In the data rows, the value 128 means zero.
A hidden rule labels the rows of this table. It goes by one to three of the table's principal directions, not those with the most spread.
[184 132 126 141 118  97 137 119 105 111 105  97 132 147 120 146 114  96
 113 150 111  94 128 127 144  99 143 134 153 119 154 163] 4
[145 131 146 132 123 138 204 106 112 107 123 185 116 185 128 108 135 144
 143 121 107 136 144  75  95 158 157 119 125 125  89 115] 4
[176 124 158 124 122  49 122 166 105  92 101 146 138 136 151 112 135 157
 149 118 129  90 162  85 129 119  94 115 118 161 144 132] 3
[ 59 135 130 174 145 152  61 129 128 172 172 132 113 132 165 144 173 164
 102 133 116 125 113 159 113 199 148 107 133 157 152 105] 2
[146 113 130 131 108 100  89 100 154 126 121 114 147 106 118 144 102  94
 149  93 123 123 123 161 147 110 103 129 172 118 132 121] 2
[181 147 102  86 137 113 134 165 107 104 136  76 113 141 111 156 104  58
 109 185 142 126  70  98 177  72 129 142  82 151 194 154] 1
[138 124 141 154 162  88 102 138  90 115 144 117  96 206 114 178 117  97
  93 199 100 109  92  99 106 110 134 127 127 160 157 136] 3
[144 127 110 131 123 132 134 137 127 140 116 106 123 127 143 129 145 155
 119 136 136 120 138 142 138 155 146 147 118 142 135 141] 2
[128 157 173 189 171 156 199  85 136 149  94 226 107 204 101  91 205 235
  85 152  79 131 218 110  27 225 144 105 127 101  75  58] 2
[201 117 171 105  94 132 188 104 133  92  64 159 132 164  92 124 102 128
 177 101 112 151 149  95 131 126 124 121 135  84  89 106] 3
[ 91 128  86 146 145  99 178 150  72 188 166 155 109 134 158 116 187 215
  66 216  98  90 103 141  95 211 223 181 119 133  54  85] 2
[168 169 138 156 134 109 104 142 117 113 125 137 121 154 133 139 203 142
 101 148 144  95 178  81 103 196 109 113  70 176 193 158] 4
[144 168  76 151 140 112 185 103 139 135 160 141 142  94 137  87 194 108
  60 154 109  79 171 119 102 135 141 155 113 132 133 159] 2
[ 57 114  95  71 109 234 146  91 195 159 177 173 128  59 151  89 125 117
 208   0 208 205 126 145 126 185 117 127  98 117  83 118] 2
[132  76 114 124  94 153 130  95 172 115 107  97 146  77 142 122 104  87
 164  47 144 129 169 157 127  80 102 162 152  97  81 210] 3
[139 169  97  77 133  96 101 139 159  78 193 145 147  98 147 107 110  24
 160  59 187 129 110  70 158  85  61  91  90 205 225 158] 2
[131 163 128 136 141 179 120  85 160 151 147 156 105 167 122 142 159 116
 129  92 137 161 124 132 116 214 131 108 112 143 170  93] 2
[131 160 126 157 129  83 137 121 116 133 151 176 146 112 150  93 183 159
 105 125 114  80 163 112 105 174 136 105 138 142 136 105] 3
[141 161 121 159 144  44  83 133  92 111 155 104 140 140 137 154 135  69
  83 175 108  68 119 109 123  99 105 135 139 161 190 179] 4
[119 134 152 133 146 140  94  88 126 114 154 130 112 164  95 171  89  31
 140 105 132 148  94 108 111  94  95 107 136 113 161 153] 3
[118 108  97  96 100 137 167 110 111 154 134  94 142  72 119 125  80  98
 146 123 130 139  76 168 172  87 165 169 160  65  77 129] 2
[177 143 145  69 141 105 133 170 107  70 132 131 104 191 101 157  85  64
 157 154 156 157  79  39 148  86  92 113  60 178 185 133] 2
[181 137 177 145 125 106 113 106 108  80 116 129 118 187 104 165 108  49
 140 124 104 118 123  74 123  92  96  94 131 123 178 159] 4
[ 98 107 155 152 135  99 114 166  90 131 122 137 126 138 129 128 137 194
 113 188 104 113 124 120 114 125 145 116 134 131  96  93] 4
[ 85 115 173 163 126 150 122 137 102 143 119 165 112 174 120 138 155 218
 131 170 103 150 131 113  96 197 161 104 125 126  85  68] 4
[133 148 168 191 154  98  76 112 124 107 117 141 129 167 116 146 155 119
  95 138 109  90 184 112  77 126  86  89 145 142 173 159] 4
[112 124 128 124 125 148 142 124 139 152  99 118 135 119 130 113 110 180
 141 121 124 153 133 171 144 140 138 140 153 109 105  97] 1
[155 119 170 167 127 135 147  85 143 119  79 176 132 164 111 118 140 156
 121  99  88 107 190 144  75 145 137 101 184  80  83 115] 3
[163  83  96 104  55 125 195  97 141 114 124  94 156  67 151 109 100  77
 167  93  95 128 108 135 183  80 155 185 155  87  62 166] 4
[ 63 111 108 113 104 160 140 156  97 148 138  76 145  75 147 116  85 148
 136 159 125 149  75 163 183  80 173 143 150  99 100 134] 4
[ 90 105  63 116  75 109 145 139 109 177 164  80 156  45 179 112 124 162
 133 152 112 119  66 184 201 149 201 189 160 128  79 108] 4
[177 158 110 104 158  72 180 114 128 101 157 183 122 155 103 111 134  72
 108 138 126 104 128  71  97 109 110 130 107 147 137 113] 1
[231 151 146  87 149   0 135 233  38  65  96  89 112 193 108 156 102 131
 120 253 146  91  94  25 172  68  98 135  51 207 216 136] 3
[126  96 158 125 109 172 158 102 114 132 109 112 108 158 104 158  92 108
 156 137  97 175  89 124 138 113 146 148 132  74  81 124] 4
[175 148 151  90 103 130 115 123 158  73  89 127 153 109 118 124 108  64
 186  41 183 140 182  86 132  96  43 119  92 127 166 208] 2
[115 115 130  84  97 138 144 165 121 130  92 121 145 108 151 112  97 178
 168 110 143 150 119 145 157 135 144 149 130 115  82 124] 1
[119  98 128 106  97 154 163 151 122 129 105 126 130 118 158 112 122 172
 154 116 122 141 127 132 141 139 162 151 123 112  68 136] 2
[131 136 145 128 145 100  89 156  93 137 109  85 123 145 106 160  90 133
 114 187 120 129  85 151 161  94 126 123 145 121 166 106] 1
[110  83 125 187 110 162 172  69 170 185  91 199 141  98 153  70 192 255
 121  58 101  97 229 215  60 233 196 126 213  71   0  69] 2
[ 48 104 103 137 111 129 109 161 108 166 158 107 142  65 181 112 146 183
 119 146 121 117 109 164 142 144 163 159 135 131  79 135] 2
[209 111 124  72  74 121 187 149 109 110  74 124 134 126 145 118 107 148
 177  96 143 124 123 118 171 146 172 151 121 107  92 134] 3
[136  90 181  92  67 182 158 136 108 124  67 107 130 134 115 140  67 164
 210 114 109 197  79 133 193 122 159 123 142  63  75  82] 3
[159 112 145 127 127 127 170 112 119 141 104 175 109 178  99 138 137 173
 124 154  96 132 120 130 100 180 178 134 144  96  61  57] 1
[123 109 124 125 130 114 158 137 102 140 128 123 118 128 141 127 127 136
 118 152 107 118 115 126 121 118 149 163 124 108  84 140] 2
[ 74 110 128 116 125 129  71 154 120 120 134  54 145  89 125 152  59  76
 139 147 136 148  82 154 173  25  92 140 144 119 148 177] 2
[137 118  89  90 107 174 179 135 167 115 118 103 143  81 144  88 113 116
 143  96 144 149 139 139 165  84 132 147 115 125 116 155] 2
[ 62 109 100 126 138 122 170 138 113 181 166 170 122 103 151  92 151 217
 118 152 119 134 108 151 108 183 183 156 135 125  41  55] 2
[184 118 121  78 121  83 161 161  95 107 101  84 118 155 115 152  73  99
 147 174 129 140  78 101 174  79 125 178 103 135 132 141] 2
[ 33 107  72 146 104 164 111 121 154 181 196 126 144  55 189  95 159 181
 129 100 131 135 108 186 149 184 182 135 158 157  94  96] 4
[144 140 110 163 155  22  77 163  66 154 149 100 116 166 160 167 145 149
  63 219  92  52  87 150 131 155 167 151 157 177 167 119] 1
[ 57 132  53 138 112 168 161  95 165 200 194 160 145  38 176  66 194 201
 126  75 159 133 148 181 124 234 179 152 134 142  79  84] 3
[163 161 136 123 145 118 131 157  97 124 133 143 105 159 129 135 174 146
 114 154 154 114 134  79 119 181 132 111  65 162 179 122] 3
[121 124 131 117 135 174 142 127 126 139 138 147 109 131 100 131 136 138
 129 133 147 149 112 122 120 144 153 104 108 108 117  92] 2
[140 180 165 167 183  83  75 114 143  84 144 176 122 194 102 142 159  82
  98 130 133 106 184  62  58 130  40  78 102 187 213 150] 2
[ 31 124  89  98 107 242  89 119 188 145 171  88 146  40 160 110 102  86
 171  33 191 191 112 174 169 106 109 119 119 129 147 178] 3
[171 127 105  97 113 121 231  88 132 124 127 155 130 131 109 101 110 104
 145 118 111 143 118 108 134 120 150 164 133  96  76 106] 3
[109 131 158 144 148 170 118  88 188 106 122 177 133 119 123 106 155  87
 133  42 134 133 211 113  55 113  55 105 117 102 112 181] 2
[156 127 109  91 117 107 160 156 123 116 111 132 135 117 128 110 124 155
 146 129 162 125 140 110 138 133 130 149 101 146 112 131] 3
[109 143  98 106 135 184 115 143 149 129 144  83 128  90 136 120 116  94
 126 109 169 148 116 145 165  90 120 116 105 138 184 164] 1
[120 123 158 140 149 129 135 141 126  80 109 104 127 155 117 134 105  75
 111 163  96 133 150  83 106  28  73 138 106 123 133 206] 2
[167 155 159 145 161  93 110 103 131 106 153 205 100 208  97 158 171  88
 109 133 116 112 138  62  60 183 102  97  96 158 154  99] 2
[119 126 120 121 125 127  90 125 158 120 137 146 139 106 140 121 134 120
 147  66 169 120 159 135 111 142 100 112 130 150 137 149] 2
[ 79 108 127 121 100 173 131 134 137 170 142 181 123 113 161 104 163 238
 171  80 155 158 129 148 122 251 183 111 126 139  69  49] 4
[143 127 140 126 125 101 114 173  97 146  96 113 128 125 133 135 142 192
 110 180 114 108 118 149 146 147 154 135 126 119 119  94] 2
[ 90 190 136 189 179 198  89  46 190 149 168 205 111 179  97 130 191 119
  92  74 146 143 188 138  40 230 107  57 138 150 187  95] 3
[ 91 169 137 132 134 180 105 120 138 105 159 124 133 113 106 133 145  67
 129 118 165 156 142  79 117 114  77 100  69 137 186 183] 4
[115  84  75 134  81  79 176 134 115 169 101  84 173  37 156  93 124 199
 108 168  90  85 138 208 157 108 187 219 192  79  12 134] 2
[133 145 160 150 128 138 128 111 124 120 122 170 126 148 103 127 163 148
 135 118 140 130 167  93  91 175 114  95 108 123 132 114] 4
[153 136 143 118 127 116 129 146 121  82 133 117 133 123 110 122 117  87
 144 134 147 131 133  69 147  67  85  96  93 150 182 151] 4
[150 139 115 141 105  89 142 126 116 137  99  90 161  94 134 107 112 159
 122 150 109 106 135 167 176 107 140 140 177 116 141 116] 4
[144 164 143 154 168 127 127 122 131 105 151 181 107 172 121 118 186 125
 108 115 158 110 186  61  66 170  93  83  75 177 185 143] 3
[197 222 161 158 162  63 108 135 114  86 130 195 131 190 114 117 201 132
  93 144 139  77 191  46  88 192  82  53  87 197 248 108] 3
[161 151 135 142 155  52 105 165  67 116 140 108 107 187 140 165 136 113
  89 207 106  86  93  89 131 127 132 137 107 176 186 143] 3
Which label does each new row get?
[139 132 141 129 121 142 120 139 105 144 114 116 102 197 134 167 119 163
 133 168 104 156  75 136 154 191 177 130 131 148 142  80] >> 3
[122 129 110 128 142 115  99 120 117 119 166 117 111 166 133 164 102  68
 123 130 140 123  88 118 123 120 134 129 135 165 162 158] >> 3
[159 127 158 153 158 108 138 143 122 155  75 165 118 147 103 110 171 239
  95 162 114 102 180 156  90 175 143 109 139 103 100  49] >> 1
[160 100 155 117  89 124 127 165 105 124  62  94 137 124 133 135 108 193
 157 145 120 131 127 148 171 129 153 133 141 105 104 113] >> 3
[170 122 144  94 132 202 144  91 167 129 109 164  97 157  94 144 125  97
 165  49 167 170 135 125 106 168 125 106 103  94 123 111] >> 1
[114 120 114 111 115 126 121 131 131 107 147  96 141 101 124 134  93  69
 141 129 136 139 102 117 155  64 106 139 125 132 138 166] >> 4
[ 86 115  92 128 125 114  82 151 122 158 181  83 123  98 178 148 133 110
 113 149 115 122  66 155 166 131 145 161 124 164 144 137] >> 2
[105 133 115 166 137 129 127 143 143 116 119 123 143 120 153  97 165 179
  97 143 129 103 198 128 101 129 118 127 126 168 134 170] >> 3
[107 141 148 175 182  98  53 183  95 119 135  94 105 167 133 162 161 140
  62 215 122  90 142 106  98 105  98 111  92 182 200 170] >> 2
[ 99 146 100 124 136 124 144 142 122 131 165 145 132 111 154 100 151 142
 118 129 148 119 134 109 121 147 136 129 106 163 135 135] >> 4
[ 35 131  91 150 160 143  69 127 137 160 172  71 141  72 143 128 100  96
  92 136 141 125 108 194 138  62 110 136 165 131 158 172] >> 2
[118 120 130 112 110 188 141 131 134 123 113  93 126 121 125 130 101 120
 151 121 136 168 112 134 163 103 137 126 119 111 134 144] >> 4
[ 64  94  60 131 101 211 179  77 189 198 166 148 135  52 174  76 165 185
 136  54 132 153 139 210 126 205 197 165 161 104  34  92] >> 2
[105  97 120 128 102 110 116 175  97 128 111  85 146  94 152 123 107 176
 131 165 124 111 116 152 163  94 158 141 151 129 101 141] >> 4
[121 136 156 138 138 122 108 108 127  91 151 137 126 155 102 145  98  54
 139 124 118 142 111  85 121  74  87  91 132 135 166 141] >> 4
[162 168 116 146 142  73 126 139  92 136 124 138 126 163 124 139 160 160
  86 182 128  83 137 123 112 184 155 133 128 156 158 115] >> 3
[ 60 100 145 153 149 208  99 126 145 189 135 154  92 141 144 133 165 222
 129 105 136 164 131 176  93 220 164 109 124 119  89  67] >> 1
[240 155 140 136 146   0 117 122 106  80 117 141 125 187 122 158 141  53
 104 145 108  54 153  66 100 114  75 147 117 172 184 176] >> 1
[ 95 136  97 128 179  80 101 176 105 156 171 116 112 113 139 129 154 148
  74 196 138 102 106 130 116 120 119 150  92 170 148 116] >> 1
[130 154  87 104 151  47 127 232  53 119 151  68 129 126 142 134 118 146
  63 255 118  85  57 105 184  67 164 152  93 189 180 126] >> 2
[ 54 134 115 208 168 186 138  73 165 189 148 173 117 130 140 101 208 200
  60 127  93 116 197 187  40 209 160 130 161 106  75 107] >> 1
[ 44 116 165 182 128 224 103  87 156 165 121 175 125 129 123 119 164 205
 133  82 126 158 179 171  68 204 149  82 161  84  74  96] >> 4
[ 98 125  87 123 128  73  92 193  96 136 165  75 147  61 184 114 134 127
  92 172 125  75  95 147 173  76 139 148 127 163 156 162] >> 2
[ 95 131 105 145 154 105  94 145 141 116 154 128 140 104 146 117 145 106
  85 136 132  86 157 133  93  88 105 128 132 155 136 180] >> 1
[ 94 151 135 140 160 190 101  97 165 132 161 140 110 151 101 138 127  91
 126 108 144 174 119 124 117 134  99  84 115 144 183 105] >> 2
[109 124 109 150 163  70 133 158  89 133 150 109 116 163 105 149 124 142
  61 255  83 107  87 119 116  92 154 161 130 154 113 103] >> 3
[161 121 142  77  98 151 143 163  94 140  92 110 106 159 123 161 110 165
 172 145 147 170  74 118 173 184 167 150  86 119 115  94] >> 1
[162 120 130  77  95  80 174 187  43 103 121  51 127 122 120 153  71  89
 150 227 112 143  34  69 216  45 142 179  79 118 136 151] >> 4
[  6 115  95 153  98 214 107 107 206 157 167 142 171  25 183  59 162 191
 152  40 150 161 182 186 129 163 124 107 155 143  92 125] >> 4
[124 102 152 155 113 134 142 107 136 122 113 146 136 121 112 120 143 146
 132 128 103 126 161 121 102 123 124 125 141  97  78 124] >> 4
[100 118  88 104 120  93 112 178  93 136 155  58 141  89 158 133  79 112
 115 186 119 118  49 156 201  58 157 157 147 148 146 137] >> 3
[ 20 104 146 177 155 188 113 100 149 178 145 168 120 118 114 119 156 192
 102 137 101 155 150 174  59 163 141 123 155  82  42  85] >> 1
[141 104 108 130  89  94 128 120 126 140 118 104 152  88 148 128 122 135
 136 122 110 103 123 164 154 129 150 165 167 111  90 137] >> 3
[108 165  68 115 130 104 107 133 129 140 212 117 133  95 164 124 150  81
 117 125 159 118  84 113 161 155 129 135  98 200 198 136] >> 4
[168 177 160 147 178  30  74 184  88  75 106 112 122 207 125 161 132 107
  82 209 119  81 153  63 102  92  58 121  90 205 225 184] >> 1
[136 126 164 144 140 143  84 142 107 110 127  95  95 188 114 186 122  89
 122 171 113 146  94  93 134 115 112 114  94 146 181 150] >> 3
A new table starts here. Its rows get labels from a new hidden rule, each label after its row.
[146 136 130 134 107 128 134 173 134 143  68 135 115 135 144 123  88 153
 144  64 126 125 107 110 159 154 135  85 125 135 164 160] h
[127 147 158 109 202 132 116 179 138 136  66 133 149  63 107 119  56  93
 172 125 121  83 136 121 161 144 123 141 111 133 172 116] i
[104 120  57 122 195 138 119  54  59 119 136 109 156 190  98 154 137 110
  27 227 146 142 139  94  90 117 157 161 153 158  72 102] d
[173 164 130 146 191 114 105 151 165 146   0 130 147 166 114  98 135  71
 104  31 153 104  81 159  82  47 110  33 121 159 213 167] e
[ 83 116 148 120  95 108 147 148 120 108 190 136  82  81 148 122 170 107
 125 115 106 144 115 149 170 155 144 143  95 110 117 199] i
[119 123 118 111 187 133 119 122  89 131 122 133 177 137 110 108 130 125
 136 141 133 133 122 105 132 152 127 197 140 119  94 171] h
[186 145 164  63 210 150  99 140 112 166   0 153 140 160 105  75 149   0
 188  39 129  77  76  92 184  54 109  92  75 155 191 223] i
[ 81 128  99 139 176 107 141 118 100 124 168 115 150 138 117 139 168 152
  84 157 155 126  99 129 125 113 137 141 168 134 135  89] d
[152 143 102 131 101 122 102 116 155 164   4 138  97 193 161 104 159 162
 159  61 131 123  85 154 155  79 129  45 105 135 151 179] h
[117 137 104 132 120 117 124  64 138 120  98 120 151 181 121 147 176 174
  79 130 150 135 101 124 105 116 127  35 161 132 122 108] d
[127 135 116 132 200 122 127 112 130 135 118 125 160 203 134 131 138 142
 110 101 142 117 114 109 132  63 120  53 146 138 173 110] h
[ 50 117 154 108 144 146 139 101 134  88 220 110 136 115 142 143 125 101
 140 176 129 128 213  62 131 213 133 255 123 105  81 112] f
[ 74 127  93 156 188 125 143  88 111 114 225 108 159 158 109 175 163 149
  78 233 138 137 167 107 115 168 119 201 153 119  74  96] e
[118 129 133 137 131 149 141 126 103 118 196 106 137 138  98 130 115 129
 125 149 125 106 112 141 126 133 122 146 116 120 100  89] e
[193 120 166 115  31 122 145 166 196 160 165 160  32  74 178  99  73 169
 187  83  92 173  89 193 146 110 154  67  85 124 125 138] d
[164 136 140 139  96 109 124 150 167 114 135 130 116 117 150 141 137 145
 131 155 147 130 102 158 131 116 112  89 141 127 111  76] h
[113 132 119 120 184 143 123 109  71 136  85 135 127 106 124  66 172  52
 198 105 111 121  93 115 191 117 129 138 104 151 133 157] i
[147 131 128 140 109 117 120 153 141 137 113 147  63  91 163 122 113 175
 166 139 124 165 127 135 143 111 156 133 121 128  99 151] h
[111 137 120 104 113 154 133 167 107 131 100 134 124  63 139 144 121  98
 171 122 108 134 154  91 192 143 130 229  83 104 105 176] i
[164 145 158 108 170 114 120 180 215 140   0 128 128 146 100 117 129 101
 185 103 133  85 131 120 173 138 116  11  99 149 205 144] i
[174 160  91 145 124  89  91 143 193 133  40 147 127 194 122 101  84 149
 105  70 146  96  73 169  67  62 127  32 161 160 199 109] h
[144 149 148 123 117 126 132 170 142 120  46 127 162 153 102 113  82 134
 133 124 143  98 137 113 111 174 103  78 139 133 188 123] d
[121 145 118 150 161 111 148 132 173 120 188 104 133 155 110 156  84 145
  98 137 160 126 151 162  91 138 116  70 144 128 134  58] e
[164 143 154 178  61  81 163 211 248 127  35 144 152  90 105 109   0 158
 147  70 136  75 152 143  43 145 107 104 153 130 171  93] e
[147 130 132 132  81 115 131 100 130 127 145 124 140 108 146 126 145 135
 167 108 126 161 122 131 158 121 129 106 115 144  93  99] g
[ 86 125 112 146 192 118 140  81  85 127 173  96 160 119  97 182 170 167
 106 200 134 127 163 110 101 143 119 136 174 102 104  96] d
[162 151 168 152  38 100 157 156 217 143  66 130 100 132 138 107  57 134
 206  60 140 119 114 167 101 123 106   0 132 119 231 124] e
[120 104 121 150  65  93 133 181 189 122 138 111  98  48 139 161 100 143
 128 126 132 154 112 146 111 144 137 140 151 107 145  96] d
[183 129 134 118  93 141  89 178 139 149 141 144  85 161 169  98 130  66
 185 105 104 178  78 142 169  75 154 111  67 146 156 194] g
[133 163  94 142 135 111 106 125 112 143 119 137 133 157 131 157 116 147
 141 135 148 145  67 147  87  86 126  10 162 186 145 129] d
[137 130 181 109 125 156 126 185  82 127 113 136 127  65 138  89 113  25
 157 104  90  91 169  85 208 205 126 195 106 124 159 174] i
[ 79  88  88  98 204 155 122  29   0  98 212 108 137 177 113 163 255  84
 106 199 102 168 166  65 184 123 142 255 111 115   0 134] i
[ 42 109  80 105 215 142 129  75  70  92 255 107 178 129 117 162 185 113
  85 168 120 138 196  73 145 160 128 158 145 112  54 115] i
[138 144 143 134 170 118 113 162 129 128 114 132 115 145 100 128 109 114
 108 149 128  99 112 115 113 135 107 112 126 134 174  75] h
[125 127  81 131 188 126  88  55  50 134 169 131 168 167 146 150 193 107
 138 186 130 146  93 117 149  92 124 129 132 163  89 130] g
[170 116 158  93  70 144 111 156 124 161 118 159 106  57 143  99 131 104
 199  77  83 126 106 135 164 105 129 141  65 133 186 202] g
[100 150  77 127 184 131 111  67  83 124 122 125 175 181  99 134 192 123
  45 186 148 103  84 115 132 105 128 129 129 151 137 143] h
[ 69 115 136 124 192 115 139  61  87 121 149 119 158 158 104 173 140  62
  95 168 166 117 170  91 102 189 138 165 136 112  87 111] f
[131 111 128 138  71 128 136  76 155 128 237 106  95  85 180 155 126 163
 134 150 114 173 123 156 113 190 159 231 131 102  37  96] d
[140 125 127 117 153 143 116 115 133 132 184 125 101 136 155 124 178 105
  90  78 102 118 127 117 137 104 142  68 141 139 126 125] g
[132 118 124 116 167 141 144 164  80 125 141 127 147 111 120 118 103 118
 140 135 118 128 157 122 149 131 147 182 108 117 110 123] f
[155 140  62 122 145 139  94 112 130 159 154 153 150 152 159 122 205  99
  97  88 122 127 107 111 155  52 132 120  95 171 116 146] g
[132 122 154 101 147 144 127 189 119 129 142 135 136  85 102 107  93  76
 207 105 102 105 178 121 184 163 129 179 111  94 209 174] i
[114 123  72 145 149 113 136  79  91 116 141 111 111 147 109 150 104 173
  67 139 155 146 125 135  66 131 121 136 176 146  95  69] d
[ 79 143  77 151 204 114 132  91  75 107 192 104 186 212  97 180 171 188
  34 182 157 134 121 142 104 109 137  63 173 150  61  80] d
[123 133 153 155 110 119 165 176 206 112  58 111 137 145 111 112   5 134
 145 114 164  79 174 114 118 156  96 143 145 105 169 108] e
[139 126 171  97 108 160 130 181  89 138 111 146 128  62 142 103 136  84
 150 136  94 134 140 103 145 143 158 168  82 135 151 187] i
[118 106  94  98 176 143  97  63  52 120 215 122 143 143 138 138 162 131
 142 165 106 160 150 115 127 141 155 181 109 127  56 109] h
[175 146 152 118 141 140 145 222 205 118 101 135 131 125 123  97  17  88
 130  32 134  93 121 120 145 148  88  12 133 126 211 163] f
[162 143 159 119 137 124 142 171 169 135  33 134 137 151 105  89  69 139
 106 119 131 100 117 109 114 135 102  39 134 148 178 177] e
[ 97 116 144 111 128 148 142 124 115 110 162 107 111  29 128 139  47 162
 120 172 118 145 203 109 123 205 131 220  94 106  96 133] d
[110 122 155 158 143 127 141 123 104 118  72 127 168 103  92 164  79 122
  40 141 175  90 138 121  94 181 115  74 194 108 113 133] e
[138 113 124 131  53 134 132 119  91 132 116 130 100  61 153 113 178 126
 118 135 113 157 136 132 146 145 130 236  90 107 155 121] i
[143 139 132 112 138 145 110 124  84 137  36 141 145 142 172 121 170  91
 137 145 104 119 114 144 188  80 135 102  99 140 176 151] g
[107 122 109 156 106 109 156 131 229 112 177 116 137 109 157 144 118 175
  96 188 164 161 141 154  51 155 118 115 187 120  73  63] e
[119 122 152 147 126 124 138 112 152 133 127 123 132 125 155 126 102 153
 123 143 124 134 111 152 131 116 117  90 127 146 133 114] d
[ 68 123  74 123 191 122 141  76  81  94 212 103 208 171  82 170 185  92
  41 212 114 104 181  69 121 186 141 232 156 107  63  75] f
[ 93  95 141 135 124 124 155 122  89 116 245 112 101  55 144 166  82 126
 140 171 136 138 220 111 165 190 136 217 133  85 105  27] f
Which label does each new row get?
[191 146 164 130 157 125  98 162 141 137   0 156 144 126 133  66  39  91
 180  85 129  91 115 122 177 130 108  36  92 127 255 171] ~ g
[ 86 118 165 132 167 124 139 123 154  93 116 104 123  57  96 129  45  92
 118 160 155  97 172 103 111 188  92 179 166  98 142  79] ~ f
[159 139 144 136 123 115 135 184 194 145  79 121 180 129  99 102  25 163
 159  48 163 109 111 148  96 151 103 113 132 118 156 153] ~ d
[196 140 185 109 140 132 146 217 237 100  18 142 152 101  91  60   0  82
 179  67 122  51 153 114 131 184 101 141 112  89 244 153] ~ f
[117 131 118 146  91 118 144 105 159 127 166 120 117 113 123 163 109 150
  76 135 161 104 171 125 106 130 119 122 143 113  93  74] ~ e
[ 96 133 141 152  61 122 149 181 192 131 161 141 103  83 114  91  56 123
 133  85 127 117 137 144 112 155 126  98  98 103 164 119] ~ e
[ 91 132 113 130 171 115 152  82 101 102 121 103 172 133  74 159 140 131
  89 187 155 112 176 122 101 171 109 105 175 132 130  81] ~ e
[ 94 119  98 151 121 128 149 107  87 113 126  93 163 125 114 133 111 149
  95 195 138 138 152 111  98 142 113 158 148 121 145 103] ~ e
[137 140 117 108 235 159 111  79  54 121  71 127 179 135  76 136 141  46
 117 136  98 101 127  64 165  84 119 167 112 136 149 210] ~ i
[102 132 122 167  67 100 159 202 157 130  57 123 142 151  98 146  77 170
  69 142 169 128 132 144  89 143 103 115 157 122 159  64] ~ e
[164 135 140 145  57 123 120 134 133 169  82 148  71 119 147 125 107 155
 143  93 115 152  73 155 153  94 143 121 119 146  87  94] ~ h
[131 120 130  99 102 139  98 165 135 147  95 159 129 137 141 100 150  78
 175 125 104 138  84 111 186  81 147 145  92 163 123 182] ~ g
[ 92 114 146 155 132 119 169 142 141 107 175 106 107  61  89 139  68 141
  71 152 154 131 216  90  64 208 112 217 166  94 138  69] ~ e
[ 88 135 164 134 127 110 153 133 144 115  98 104 155 187 117 168  69 132
  68 141 141 125 148 114  83 136 107 182 154 135 136 119] ~ e
[140 134 102 131 108 115 134 162 136 100 104 117 164 203 125 147 140 154
 100 152 155 120 158 144 113 152 124 126 152 154 138 144] ~ d
[119 113 143 105 103 161 124 144  42 116 173 132 119  63 169 121 175  99
 180  97  98 165 168 103 188 126 161 149  84  91  59 142] ~ i
[135 112 152 100 129 142 127 161 111 118 193 149 114  51 144 125 169  73
 132 137 113 157 148  84 182 157 148 218  93 103 142 223] ~ i
[115 117 164  85 188 155 119 175 144 129 215 119 172  89 113  95 120  47
 151 135 103 137 145  93 187 136 135 162  92 122 154 227] ~ i
[159 133 158 111 149 151 128 112 113 137 108 135 171  96 107 137  37  60
 113 108 144  87 153 120 165 130 117 111  75 124 148 167] ~ i
[ 80 129 106 106 174 167 125  75  44 117 176 123 185 121 116 156 155  58
 110 206 116 122 165  85 162 134 126 220 141 108  77  91] ~ i
[154 143 141 131 151 136 111 136  92 133 119 139 131 141 145 125 142 149
 130 115 128 124 114 101 136  93 112  73 139 115 142 130] ~ h
The hidden rule looks at only part of the columns. Which column or columns, counting from 0, in order?
6 17 24
